One turn moves each row of this set onto another row. After a few examples, where does it send each row asked below?
J_613: [.03 .06 -.03 -.06 .19 -.10 .07 -.04 -.11 -.16 .08 -.36]
J_829: [-.08 .13 .03 .00 .04 .07 -.06 .07 .39 -.12 .07 -.10]
J_588: [-.09 .18 .04 .34 .13 .14 .07 .02 .00 .03 .17 -.28]
J_137: [.34 .00 .22 .06 .13 .29 .04 .06 -.13 .31 .02 -.27]
J_793: [.06 -.09 -.10 .00 .03 .18 .04 .17 .06 .16 -.47 -.21]
J_591: [.08 -.06 -.24 .07 .31 .18 .07 .21 -.26 .19 .12 -.14]
J_351: [.01 .07 -.02 -.11 .00 .13 .06 .35 -.06 -.16 .14 .03]
J_902: [.20 .02 .16 -.07 -.11 .28 .02 .07 -.03 .10 -.38 -.20]
J_534: [.09 -.21 -.24 .08 .23 .14 -.08 .18 -.22 .17 .13 -.19]
J_674: [.32 -.19 -.16 -.09 .23 .03 -.20 .14 .07 .28 -.05 -.13]
J_960: [.30 -.17 -.04 -.07 .09 .12 .05 .20 -.09 .08 -.42 -.16]
J_649: [.15 .16 -.28 .25 .20 .33 -.03 -.02 .09 .13 .08 -.14]
J_653: [.10 -.20 .04 -.19 .30 .03 .17 .20 .12 -.06 .10 .02]
J_908: [.18 .03 .19 -.08 .33 .01 .10 .23 .14 .02 .14 .02]
J_122: [-.02 -.04 -.04 .03 .15 -.04 .14 .38 .05 -.08 -.07 .08]
J_709: [.16 -.04 -.22 -.04 -.08 .16 -.14 .00 -.28 -.06 .16 -.24]
J_142: [.16 .18 .26 -.04 .04 .13 .10 -.02 -.14 -.17 .07 -.11]
J_924: [.37 .00 .13 .07 .05 .30 -.15 .07 -.22 .26 .01 -.29]
J_882: [.08 .03 -.11 -.08 .21 .28 .30 .06 .12 .02 .18 -.33]
J_360: [.22 -.03 .20 .04 .17 .25 .03 .21 -.11 .41 .04 -.15]
J_757: [.12 -.11 .22 -.14 .13 .07 .14 .31 .06 .06 -.26 -.07]
J_532: [.02 .04 .14 .01 .06 .11 .04 .13 .33 .10 -.34 -.06]
J_669: [.28 .04 -.12 -.11 .08 .02 -.26 -.01 .25 .27 -.08 -.06]
J_783: [-.04 .00 -.16 .16 -.05 .21 -.26 .16 .11 .21 -.10 -.36]
J_420: [-.14 .24 -.06 .02 .01 .19 .05 .14 .27 -.04 .03 -.13]
J_961: [.08 -.07 -.02 -.02 .04 .23 .06 -.15 .18 -.15 .15 .07]
J_447: [.35 -.07 -.17 -.18 .15 -.05 -.20 .13 .15 .18 -.08 -.10]
J_789: [.25 -.09 .13 .00 -.12 .21 .12 .05 -.03 -.20 -.01 .07]
J_904: [-.11 .13 .06 .24 .06 .22 .11 -.05 .17 -.04 -.10 .01]
J_471: [.27 .01 -.23 .08 -.06 .15 -.24 -.01 -.32 .01 .09 -.17]
J_968: [.41 .03 .02 .04 .08 .22 .03 -.04 .04 -.07 .25 -.04]
J_602: [.11 -.02 .25 -.08 -.14 .21 .05 .10 .06 -.02 -.27 -.17]
J_994: [.09 .09 .35 -.02 -.06 .21 .00 .15 -.05 -.15 .17 -.18]
J_779: [-.14 .18 .07 .15 .28 .06 .10 .03 -.01 .03 .02 .07]
J_903: [.08 -.15 -.19 .13 .33 .07 -.02 .25 -.26 .05 .15 -.19]
J_197: [.17 .18 -.33 .12 .16 .27 -.07 -.15 .03 .16 .02 -.08]
J_326: [-.12 -.01 -.04 .09 -.10 .09 -.17 .13 -.01 .15 -.06 -.48]
J_232: [.24 .37 -.14 -.12 .06 .03 .14 .14 .07 -.01 .07 -.21]
J_987: [.06 -.01 -.23 -.04 .08 -.11 -.10 .32 .05 -.07 .18 -.12]
J_949: [.18 .07 .14 .03 -.21 .19 -.07 .06 -.26 .23 .05 -.25]
J_89: [.16 .11 -.32 .22 .12 .32 -.07 .02 -.03 .24 .06 -.08]
J_734: [.18 -.15 .07 -.18 .14 .06 .06 .21 -.07 .11 -.37 -.12]
J_684: [.32 .07 -.16 .03 -.06 .16 -.17 .00 -.20 -.17 .11 -.21]
J_934: [-.05 -.01 -.22 .02 -.08 .11 -.12 .04 .23 .34 -.03 -.21]
J_863: [-.08 -.14 .06 .00 -.17 .11 -.24 .18 -.01 .11 -.02 -.35]
J_737: [.00 -.07 .01 -.03 .03 .19 .06 .15 .16 .18 -.42 -.16]
J_487: [.19 .02 .05 .03 -.04 .25 .02 .07 -.09 .13 -.44 -.23]
J_926: [.23 -.15 -.04 -.14 .25 -.07 -.02 .11 -.14 .36 .03 -.05]

J_926 moves to J_934
J_142 moves to J_653
Where do these go?
J_994 moves to J_908
J_232 moves to J_613
J_649 moves to J_684
J_757 moves to J_532
J_960 moves to J_793
J_674 moves to J_783
J_987 moves to J_588
J_779 moves to J_961
J_902 moves to J_734
J_669 moves to J_863
J_326 moves to J_137
J_904 moves to J_789
J_197 moves to J_709
J_471 moves to J_534

